One turn moves every row onto another: examples first, then more rows asked
fofur: [ -7   4  -3  -6   1   1 -13   8   5   0  19  -2   0   6  -3  13  -3  10
 -10   6  -4 -10 -11  -4   4  13  -4]
buz: [ -5   3  -4   0   3   2 -14  -1   0   1  18   6  -3   8  -2  12  -1  16
  -6  10   0  -8  -9  -6   3  10   1]
Tak: [-16  -5  -4   0 -14   5   7  14   2  18   3   1   5  -6  -6   8  17  -5
  -7   4 -13  -6  -5   8  -5   4   1]
reg: [ -7   2  -3  -5   3   2 -13  -3  -1   1  20   2   0   9  -1  14  -1  14
  -7  12  -2  -9  -8  -4   3  10  -6]
Fedup: [  0   3  -6   6   2   0 -11  -1   5  -6  -7  -9  12  -3   4   0  12  -3
  -8  -5  -8  -7   2  24  -9  -6  -6]
Fodet: [-11  -2 -11  -2 -14   7   7  17  -1  19   4   0   3   0   2   7  13   2
  -6   3  -4 -15   8   5  -5  -5  -2]
Mimif: [11 -4  6 -3 -3  6 -5 -3  4  5  5 10  1 10 -9 17  5 -3  0 -7 -7  2 -6 -1
  4 17 -2]
dilo: [-10  -9  -7   5  -2  -3  -3   1  -5  10   9   2   8 -12 -12  20   9  -6
  -1  11  -1  -5  -6   0  -8 -13  -9]
simug: [-21   7   1   6  -2  -2 -10  -3  -3  -8  -6  -4  13  -3   3  -7   8 -12
   4  -2  -1  -2  -3  10  -3   6   3]
nilev: [ -6   2  -3   2  -1   2  -8  -4   6  -4  -2 -11  12   1   8  -1  11  -1
  -7   2  -8  -2   4  22 -12  -8 -13]
ragob: [-14  -6  -8   5  -1   1  -3   6  -4  10   8   5  11  -9 -15  20   7  -9
  -4   8   1  -6  -4  -3  -9 -12  -6]
lep: [ -9  -4  -9  -2 -15   4   5  13  -5  20   5  -3   2  -3   5   6  12   7
  -3   6  -4 -16   4   6  -3  -4  -2]
sabun: [  9  -5  -4   2   0  14   4  -5   9   4  -1   4   0  13 -10   0  12   6
   2  -8  -1  -1  -1  15 -15  -6 -12]
murov: [ 12  -3  -7   2   3  11   5  -2  11   1  -4   3   3  13 -11   1   9   5
  -1  -6  -3  -2   2  12 -14  -8 -13]
sukip: [-22   6  -3   3   2   0  -3   1  -3  -4   2   0   1   2 -12  -7  -3   8
   4   2   5 -16 -14  -4  -1  11   4]
tabo: [-21   4   3   3  -3  -2  -8  -5  -1  -5  -7  -4  10  -2   3  -7  10 -15
   6  -2   1  -5  -3   9  -6  11   3]
vik: [-15 -10  -6   2  -7   0   7   9  -2  13   6   4   5  -7 -17   8  15  -5
   5   5 -11  -2 -14   1 -10  -5  -6]
nisom: [-13  -7  -3  -2 -14   3  10  11  -3  18   6   1   5  -7  -6   5  17  -6
  -1   5 -14  -9  -5   9  -1   6  -1]
mivad: [ -7  -8 -10   6  -3   2  -9   2  -5  19   3  10   7  -8  -5  22   8  -8
  -2   4   6 -12   1   2 -12  -2   4]
tis: [ 12  -5  -6   4   3  13   2   1   6  -2   0   5   2  11 -16   6   6   2
   1 -13  -2   0   0  13 -12  -6 -13]
nol: [ 13  -2  -4   3   3  10   7  -8  12   3  -4   5   3   9 -12   3   9   2
   2 -10  -4  -5   1  15 -12  -6 -10]
fezo: [13 -3  1 -3  2  7  0 -7  4  8  3 15  3 15 -8 13  6  0  1 -3 -7 -2 -2  1
  1 17 -2]
fugo: [  1   1  -6   3   1   1 -13   2  10  -5  -1 -10  11  -2   5   3   6  -4
  -9  -4  -5  -4   6  19 -15  -7 -11]
bulit: [ -6  -7 -15   2  -8   3  -1   7  -7  23   1   7   1  -1   1   9   9   3
   8  -1   7 -17   2   4 -13  -6   2]
milif: [ 17  -3  -3   5   2  10   0  -2   9   1  -4   2   3   8 -12   1  11   4
  -4 -10  -2  -3  -1  12  -9 -10 -10]
mesub: [ -8  -6 -15   3  -8   5  -1  10  -8  21  -2  10   3   2   1  14  10   3
   4  -2   4 -14   6   2 -12  -4   3]
zivat: [17 -1  1 -5  2  4 -4 -4  5  8  7 13  4 12 -9 12  8 -1  1 -9 -8 -4 -7 -2
  3 10 -4]
sofeb: [ -4   4  -4   3   0   1  -8  -4  11  -4  -8 -11  12  -1   6   2  10  -4
  -9   2  -7  -3   4  22 -11  -5  -9]
Zomo: [ 14  -1   4  -3   2   3   1 -11   6   6   6  12   3  10  -6  16   5   2
   0  -3 -10  -4  -1  -1   3  11  -5]
Pigin: [ -6  -8 -10   6  -3   0  -6  -3  -8  17   5   9   7 -10  -4  20   9 -11
   4   3   6 -14   1   5  -9  -3   2]
govu: [-17   8  -3   4  -1  -6 -11   2   0  -6 -11  -4   9  -2   3  -9  10 -11
   6  -7  -1 -10  -6   6  -4   7   5]
Detoz: [ -3   5  -4  -3   4   1 -12   2  -1   1  17   3   1   6  -6  14   1  12
  -9   5  -6 -13 -14  -2   9  13  -1]
Rusaf: [ -5   3  -3   5  -3   4  -8  -2   9  -4  -4 -10  11   0   5  -3  11   1
  -7  -2  -8   3   0  23 -12 -10  -9]
Musi: [12  1  1 -3  0  8 -2 -7  4  6 12 14  0 15 -2 15  8  1  1 -3 -6 -2  2  2
  5 12 -2]
tufu: [-24   3  -5   4   2   3  -7   1  -4  -5   4   1  -3   5 -12  -7   1   9
   6   4   9 -10 -15  -3  -7   7   1]
gir: [-22   5  -5   5   4   2 -10   3  -2  -6   6   2   0   3 -10  -8   0   4
   5   3  10 -10 -13  -5  -5   8   6]
mam: [-15   4   1   6  -6  -3 -12   2  -1  -6 -13  -5   6  -3   5  -3   8 -11
   5  -7   1  -5   0   9  -6  11   6]
vav: [-23   6  -9   4  -1   4  -5  11  -4  -9   2  -2  -4   6 -11  -5  -1   8
   6  -3   7 -13 -10   0  -2   8   2]
zoge: [-19  -8  -6   4  -8   2   5  12  -4  11   2   6   8  -5 -17  12  14  -6
   1   3 -11   1 -11   1  -8  -6  -5]
Pamo: [ 11  -3   4  -5  -1   8  -1 -10   5   9   9  13   1  13  -4  13   9  -3
   3  -3  -4  -3   0   1   1  15  -3]
Sel: [ 12  -1  -4   1  -1  14   4  -3  14   4   2   5   1  12  -9  -1  12   2
   1 -10  -2   1   0  15 -11  -5  -8]
Gorom: [-18   8  -5   4   1   0  -8   7  -2  -6   1  -3  -3   2 -10  -5   2   9
   1   1   8 -15 -16  -6   2   5   4]
guvo: [-20   8   2   4  -4  -6  -7  -4  -1  -5 -12  -7  12  -4   5  -6   4  -8
   4  -3  -2  -9  -3   8  -3   7   3]
ralu: [ -4   4  -6   4   0  -1  -6  -5  10  -2  -8 -10  12  -1   5  -1   7   2
  -4  -3  -7  -6   1  22 -15  -9  -9]
Mas: [ -5   3  -3  -3   5  -1  -8  -2   2   2  16   4   0   7  -6  11  -5  17
  -7   9  -7 -12 -13  -6   2  12  -3]
Vozol: [ -4   3  -2  -4   3   1 -12  -2   2   3  14   2   3   7  -3  14  -4  11
 -11  12  -2 -10  -9  -5   6  15  -3]
tokup: [-21   7  -2   5  -2  -3  -7  -3   0  -5 -14  -3  10   0   1  -5   8 -11
   7  -4   1  -6  -6  10  -5  11   4]
Salut: [-23   7  -8   2   3   1  -7   4  -2  -5   2  -2   1   7 -11  -5  -3   9
   3   4   9 -12 -14  -5  -3   6   0]

Musi turns into buz
sofeb turns into murov
Mas turns into sukip
Now these:
lep turns into bulit
tabo turns into nilev
mesub turns into mivad
Detoz turns into Gorom
mam turns into fugo

One turn moves every row onto another: examples first, then more rows asked
guke: [ 21  -3   3   8   6  15  -6   5   6 -11  12   2  -8 -22  12  16   4   7]
kepez: [  8  -4  15   8  -7  17  -8   6  -4  -9  10   3 -11 -19  13  21   9  10]
zatoz: [  9   7   1  -4  -9  -7  -5   3   3 -25   3   0  -6 -10 -14   8  -2  10]
san: [  8  -6  19   1 -22  -1   5   5   1 -19   2  16  -1 -18   3   6  14  11]
sirab: [ 17   3  16   9  -9  18  -6  -1   2 -10   8   4 -12 -16   9  21  11  12]
kagi: [  3  -8   1  -9 -11   5 -14  -8   8  -6   1  16   0 -12  13  -1  -3   9]
Nir: [  1  -3  -1   2  -5   2 -15   8  10  -5  -1  15  -2 -23  -3  17  13  -5]
zezuz: [ 14   2   7   6  -8  -8  -9  -1   2 -20   9  -4   0 -13 -14   9  -5   1]
zam: [  2  -5   3   0  -5   1   2   9  18  -9   5   7   5 -14  -1  11  12  19]
roze: [ 10   7  19 -14   0   6  -5   4  -5 -13  -8   2  -2 -27  10   6   4  -3]
rabod: [ 12   5  19   8 -10  15 -10   9   2  -9   8   5 -14 -25  10  18   9   9]
bemiv: [ 17  -2   8   5  -9  18  -4   0   1  -4   7   5 -16 -17  10  22   8   8]
Borav: [  2   1  -2  -1   0   0  -7  -4  -1  -6   0  16  -2 -18  -6  19  18  -4]
muf: [ 19   0  11   3   3  14  -4  -1   5 -10  16   7 -12 -16  15  22   8   7]
vut: [  0   2   7 -10  -6   0  -8 -11  10  -9   1  15  -8 -12   9  -6  -2  16]
Molo: [ 10   4  13 -10 -10  -4 -14   7  -2 -21   8   9   1  -9 -11   9   1  -7]
Miv: [  3  -3   8 -12  -3   5 -10 -12   4 -15   4  14  -6 -14  14  -7   0  15]
rike: [ 11  -2  11   4 -19  -4   7   3   3 -10   9  11   4 -28   4  -1  14   9]
Supi: [ 23   3   9   7   1  13 -10   0  11  -9   9   5 -10 -18  12  22   6   5]
Vomug: [  1   1   4  -8   0   0  -8 -10   8 -15   6  12  -2 -12  22  -3   7  12]
Mil: [  6 -10   3  -5 -13   7 -10  -8   4  -6  -7  13  -3 -13  14  -4   6   4]
Suru: [  4  -3   9  -7   1   7   1   7  17  -5   4  10   1 -23 -10  10  10  15]
gezo: [ 10   2  11  -1   3 -18  -6  -4  -1  -5  -1   5   0 -29  10  11   6   4]
Taz: [ 24   1  11  12   6  10  -5   5   7  -9   7   6  -4 -19   8  20   2  12]
savu: [  3   9  19 -13  -2   7   3   4   0 -10  -5   7   2 -27   6  15  -5   4]
sese: [  6  -2   9 -11  -8   4 -11  -9   7  -4   0  20   1 -10  10  -6  -4   5]
gugum: [ 15   9  14  -2 -10  -1 -18   2  -3 -22   8   7   3 -15 -13   5   1  -2]
divob: [ 16  10  -2  -5   7 -13 -12   0   2  -9  -2   8   0 -26   7  12   6   4]
Roz: [  7   8  14   1 -14  -5 -13   2  -3 -20  15  -2  -1 -15 -10   8   1  -2]
Luv: [  6   7  13   2   2   7  10  -2  -5 -30   1  11  -3 -20   6   8   4  10]
rokir: [  5   4   6  -1  -6   3  14  -4   2 -28   4  13  -7 -21   4  13   7  -2]
nabe: [  4   2  10 -13   1  -1  -6  -9   6 -12   2  14  -7  -5  14  -6   7  13]
vif: [ 12  10  11  -3  -9  -5 -13   7  -4 -18  11   1  -3 -11  -9   3  -2  -5]
rizi: [  7  -2   1 -11 -15   3  -8  -3  10  -4  -5  15  -4  -8  14  -3   1   4]
padi: [  9   6   8   4 -12 -10 -11   1   7 -25   5   2  -3 -12 -12  13  -5   9]
Gafe: [  8   1   8   4 -11 -10  -7   5   3 -19   8  -1  -6  -6 -13   7  -3   4]

vut turns into bemiv
Taz turns into Molo
gugum turns into nabe
Now these:
Miv turns into sirab
gezo turns into savu
Nir turns into divob

One turn moves every row onto another: examples first, then more rows asked
kerod: [ -4  -8  -7  -8  14 -12  -5   1   1   2  -7   3  -3  -1   3 -10   2  -2
  11   9  11 -24]
sizur: [ 12   0  -9   3   4   4  -3  10  -1  -6   7 -20   9  -8  -8  -9 -10  -1
   1   4   5 -19]
zibo: [  3  -7   8   3  -4   3  -6   6  -9   0  25   4  -4  -7   6 -15  13  -8
   3   2  -6 -14]
Baket: [  5  -4  -2  -6   3  -1 -15   0  -1  -1   1   2  12   1  -9 -26  -4 -17
  -4  -6   0  -8]
nozu: [ 11  -7 -15   5  -3   1  -1  10  -4  -9   1 -20   5  -8  -1 -16 -11  -3
   0  10   0 -14]
pabos: [  9  -4   1  -3   5   1  -3   1  -1  -7  25   1  -2  -3   6 -16  14  -4
  -5   8 -12 -13]
livip: [  8  -4 -16   0   2   4  -4  12  -4  -4   3 -22   8  -8   3 -18  -7  -5
  12   6  -4 -11]
guna: [  4  -4  -7  -1   5   3   1  13  -4  -7  24   2   0  -6  -5  -9   9   0
  -1   8 -13 -15]
ruro: [  8 -13   2   1  14  -4   7  -6   0  -3   2   2  -1   6   9 -22  -1  12
  -5   6  -4 -22]
keman: [ -7 -10   0 -12  -3  14  -6  13   0  11  -2   0   1  -1   5 -19  -6   2
  15  -1  -5  -2]
bap: [  1 -11   1  -6  16  -2  -9   3   5  -1  -8   2  -2  -5  12  -5   4  -6
   9  11  12 -20]
pubor: [  5 -13  -2  -1  -2   3   8  -6   3  -9   4  -6  -4   6  12 -17   0  12
  -3  -7 -12 -19]
bage: [  3 -18   3 -10   3  -4 -19  -5  -5  -3   6   0   5  -2  -6 -23  -8 -15
   5   8  -2  -4]
Kabi: [ 13  -1  -9  -1   2  -1  -1  14  -6  -1  -1 -24   5  -5   1 -16  -7  -7
   3   4   2 -25]
buzod: [  4  -4  -1   0  -5   2 -10  10  -5 -11  22  -5  -8  -3  -4  -2   8  -5
  -2   8  -2 -11]
nitu: [  5 -12   2  -7   2   7   8  -2  -3   6  -1  -5   0  12  14 -14  -6  11
   1  -1 -13 -20]
Kevu: [  8  -9   2  -7   2  -6 -10  -4  -4   8   3   6   6   1  -9 -31  -8  -5
  -5   0   6  -9]
fozov: [ 19  -2  -6   9   5  11  -3   1  -5  -4  -2 -16   4  -2  -6 -14  -4  -5
   8   4  -1 -17]
zeg: [  6  -5   5  -8  -3  -4 -19  -4  -6   5   2   1   1   1  -7 -26  -5  -9
   0  -8   3  -6]
nof: [ -1  -2   3  -8  -3   6  -1   2  -6  -5  18   5   4  -8   5 -13  21  -4
   2   3  -5 -21]
fuzo: [-11 -14   4 -10  -6  17  -1  15   4   6  -2   5   0  -3   6 -13  -2   2
   0  10  -5 -14]
nak: [  2 -10   6  -7   2  -7 -16   5   0   1   1  -4   8   5 -10 -26  -5 -12
   5  -6   0   0]
silol: [  2  -8   4  -5  -7  -2  10  -3   5   1   7  -5  -5  13  11 -21  -1  -1
  -2  -1 -14 -22]
dof: [  4  -8   3  -8  10  -5 -11   2   4  -5  -6  -3  -5   2   4   5   5  -6
   5   8  11 -20]
Risup: [ -4 -24  -2  -4  -8  14   1  15   6  11   5   0   8  -4   4  -8   1   1
   0   2  -7 -16]
lof: [  3 -10   6 -10  14  -2  10   3  -3  -2   4   1  -3  13  10 -13   1  10
   6   0 -11 -22]
bogat: [  3 -14  -3 -10   4 -14  -9   2   8   0  -6   3   3  -3   5  -4   0  -7
  12   6  12 -21]
rilam: [  4 -10  -7 -15   7  -6  -1   1   3   5 -11  -3 -14 -10   0  -9   0  -2
   7   9  10 -17]
venef: [ -2 -14   3 -13  -9  11  -2  17   4   8   9   8   1   6  -7 -14  -6   5
   9  -1  -6  -7]
duv: [ -4 -16  -3 -11 -13  14  -2  17   0   7   6   8  -1  -1   0  -9   5  -1
   7   8   0  -6]

rilam turns into fozov
nozu turns into zeg
pubor turns into zibo
Now these:
ruro turns into buzod
sizur turns into nak
Kevu turns into dof
pabos turns into duv
guna turns into venef
nof turns into Risup
Baket turns into bogat

